In the data rows, zero lies at 4.5, halfway between 4 and 5.
Here are some points:
[6 4 2 7 7 6 5 6 3 5 3 4 5 4 5 5 5 4 5 5 4 5 3 4]
[3 1 8 3 4 3 8 4 7 5 3 5 9 5 4 6 7 6 3 4 6 4 9 5]
[2 4 6 2 3 2 6 4 6 3 4 4 7 4 2 8 5 5 4 6 3 6 9 3]
[6 5 1 6 8 7 6 6 3 5 3 5 6 5 4 7 5 4 5 3 4 4 2 4]
[5 5 4 9 3 0 5 4 5 5 4 3 5 3 5 0 2 1 5 5 3 7 0 6]
[6 4 2 9 6 2 6 4 5 3 3 3 6 3 4 0 3 1 4 4 2 7 0 5]
[3 4 6 2 5 5 2 4 6 5 6 5 3 4 6 4 4 6 5 4 6 3 6 5]
[3 6 7 2 2 5 6 5 7 4 5 4 5 4 4 6 6 5 3 4 5 4 7 3]
[4 6 6 2 1 6 4 5 5 5 5 5 3 4 5 6 3 5 4 4 5 5 4 4]
[6 6 0 4 7 5 1 6 0 4 7 1 0 4 3 5 1 3 9 7 3 5 0 4]
[7 5 2 5 7 6 6 5 3 4 3 6 4 4 5 5 4 4 5 4 5 3 2 5]
[8 4 3 5 8 7 6 5 1 5 3 6 4 6 5 8 6 7 5 4 7 3 6 3]
[6 4 2 7 7 6 6 5 3 6 3 5 5 4 4 6 5 5 5 4 5 5 4 5]
[8 4 1 7 9 8 6 8 4 5 4 3 6 5 2 7 7 5 5 3 1 5 3 4]
[4 3 6 4 3 3 4 4 5 5 4 4 6 4 5 6 4 6 5 4 5 5 8 4]
[5 6 5 2 2 6 3 5 5 4 6 4 4 3 6 5 4 5 4 5 5 4 4 4]
[6 5 3 8 6 6 6 5 2 4 3 6 4 5 6 5 6 5 4 4 7 3 2 4]
[5 4 5 5 6 5 6 4 3 5 4 5 4 6 4 7 7 6 4 4 6 4 8 4]
[3 3 9 7 4 7 5 2 8 5 2 8 8 6 6 3 6 7 2 3 8 4 9 5]
[3 4 5 4 4 4 3 5 5 4 5 5 4 6 4 6 6 6 5 4 5 4 7 4]
[2 4 6 3 3 0 8 5 7 2 4 2 6 3 1 5 3 3 5 5 1 8 8 3]
[5 4 5 3 5 3 4 6 4 5 5 4 2 6 4 6 4 5 6 6 5 5 4 4]
[6 4 4 6 5 3 6 5 4 4 4 4 6 5 3 6 5 5 5 4 5 6 5 4]
[4 5 5 3 5 6 3 4 5 4 6 7 3 5 6 4 4 6 4 4 6 3 5 5]
[3 6 3 4 3 1 1 5 5 4 6 1 1 3 3 3 1 0 7 8 0 7 0 5]
[3 5 6 3 5 5 2 3 5 5 5 5 4 5 6 5 4 6 4 5 7 3 5 4]
[3 6 4 2 2 5 4 5 6 4 6 4 5 4 5 5 4 5 5 5 5 4 3 5]
[4 4 5 4 5 6 2 3 4 6 5 6 3 5 7 3 4 6 3 5 6 2 5 6]
[3 5 4 4 5 7 2 3 5 6 5 6 2 5 7 3 4 4 4 5 6 2 5 6]
[4 7 5 2 1 6 4 5 5 4 5 4 4 4 6 2 3 4 4 5 5 5 2 5]
[7 5 2 7 8 7 6 6 3 5 4 4 5 5 4 6 6 4 4 3 4 4 3 4]
22 more points follow, each with its number after it:
[5 4 6 6 4 4 5 4 3 5 4 5 4 4 5 4 5 5 4 5 6 5 7 4] 0
[7 6 2 7 7 5 5 6 2 5 3 5 5 5 4 5 5 3 5 3 5 4 2 4] 1
[3 3 4 5 5 7 3 3 5 5 6 6 4 4 6 3 4 5 4 3 5 3 4 5] 2
[2 5 5 3 4 3 2 5 6 4 6 3 4 4 5 5 4 5 3 6 3 4 6 4] 3
[5 4 5 6 5 5 4 4 3 6 5 6 3 5 6 4 4 6 5 5 6 3 5 5] 4
[5 5 3 9 2 0 5 3 6 3 4 1 5 1 5 0 1 0 4 5 3 7 0 6] 5
[7 7 1 9 7 3 6 6 6 4 2 0 8 2 2 0 1 0 5 3 0 7 0 5] 6
[3 6 7 2 3 3 1 3 6 3 5 4 6 4 3 5 4 4 4 3 2 4 5 4] 7
[2 5 5 4 4 5 3 4 4 5 6 4 3 5 6 4 5 5 3 5 5 4 6 5] 8
[7 5 2 6 6 7 6 6 3 5 4 5 4 4 6 6 6 6 5 4 7 4 4 5] 9
[4 4 4 6 4 4 4 2 5 5 5 5 4 4 6 1 3 3 4 5 3 5 0 6] 10
[4 4 4 5 2 3 4 3 6 5 5 5 4 4 5 1 3 3 4 4 5 4 1 6] 11
[3 8 5 3 0 3 4 4 7 4 5 2 5 3 4 0 2 1 5 5 2 6 0 5] 12
[3 4 6 3 4 5 4 4 4 5 5 5 4 4 5 5 5 6 4 5 4 4 6 4] 13
[6 5 2 6 5 6 5 4 2 5 4 6 3 5 7 3 4 5 4 5 7 3 2 5] 14
[5 2 6 6 4 6 6 3 5 5 4 6 6 4 6 3 6 6 3 3 8 3 8 5] 15
[2 5 7 1 3 3 6 5 6 3 4 4 7 4 1 9 5 4 4 5 3 7 9 3] 16
[4 5 4 7 3 1 5 3 6 4 3 3 6 3 3 0 2 0 4 5 1 8 0 6] 17
[3 3 4 3 4 7 2 3 5 5 5 7 2 5 6 3 5 6 3 6 6 3 5 6] 18
[4 6 6 1 2 6 3 6 4 3 6 4 4 5 5 5 4 5 4 5 6 5 4 5] 19
[7 5 3 6 5 5 6 5 3 5 3 6 3 5 6 4 5 5 4 4 6 4 3 5] 20
[5 4 6 5 4 3 6 4 3 5 4 5 4 5 3 5 6 5 4 5 5 5 5 5] 21
Which two of these numbered points are nearest to each point below, ignoring the 2 directions in which the first points spread most? Their numbers follow each, nearest first.
[2 3 6 3 5 6 3 4 4 6 6 6 3 4 7 3 3 5 4 4 5 3 5 5] > 2 4
[3 3 7 3 5 4 6 4 5 4 5 4 5 4 2 6 6 5 4 6 5 5 9 4] > 21 13
[2 6 8 1 4 2 6 4 6 3 4 3 6 5 2 8 4 5 4 6 3 6 9 4] > 16 21
[3 3 6 1 4 2 6 5 6 3 5 4 6 5 2 9 7 6 5 5 4 6 9 3] > 16 21
[4 5 6 4 5 3 4 3 5 4 5 4 6 5 3 6 5 4 4 5 5 5 7 3] > 1 21
[4 7 6 2 1 6 4 5 5 4 6 4 4 5 6 4 5 4 4 4 5 4 3 4] > 19 9
[3 4 6 2 1 1 6 5 6 4 3 4 7 4 1 8 6 4 5 5 3 6 9 3] > 16 21
[5 4 5 5 3 6 4 3 4 5 5 6 2 5 7 3 4 5 5 5 6 2 3 5] > 14 4
[3 6 9 3 3 7 0 3 6 5 5 5 5 5 5 0 3 4 4 5 6 5 4 5] > 2 10
[2 5 6 2 2 2 5 5 7 2 5 4 6 4 2 8 5 5 4 5 3 5 9 3] > 16 3
[3 3 9 3 2 4 8 2 8 5 2 8 9 6 4 5 8 7 1 2 6 5 9 5] > 17 12
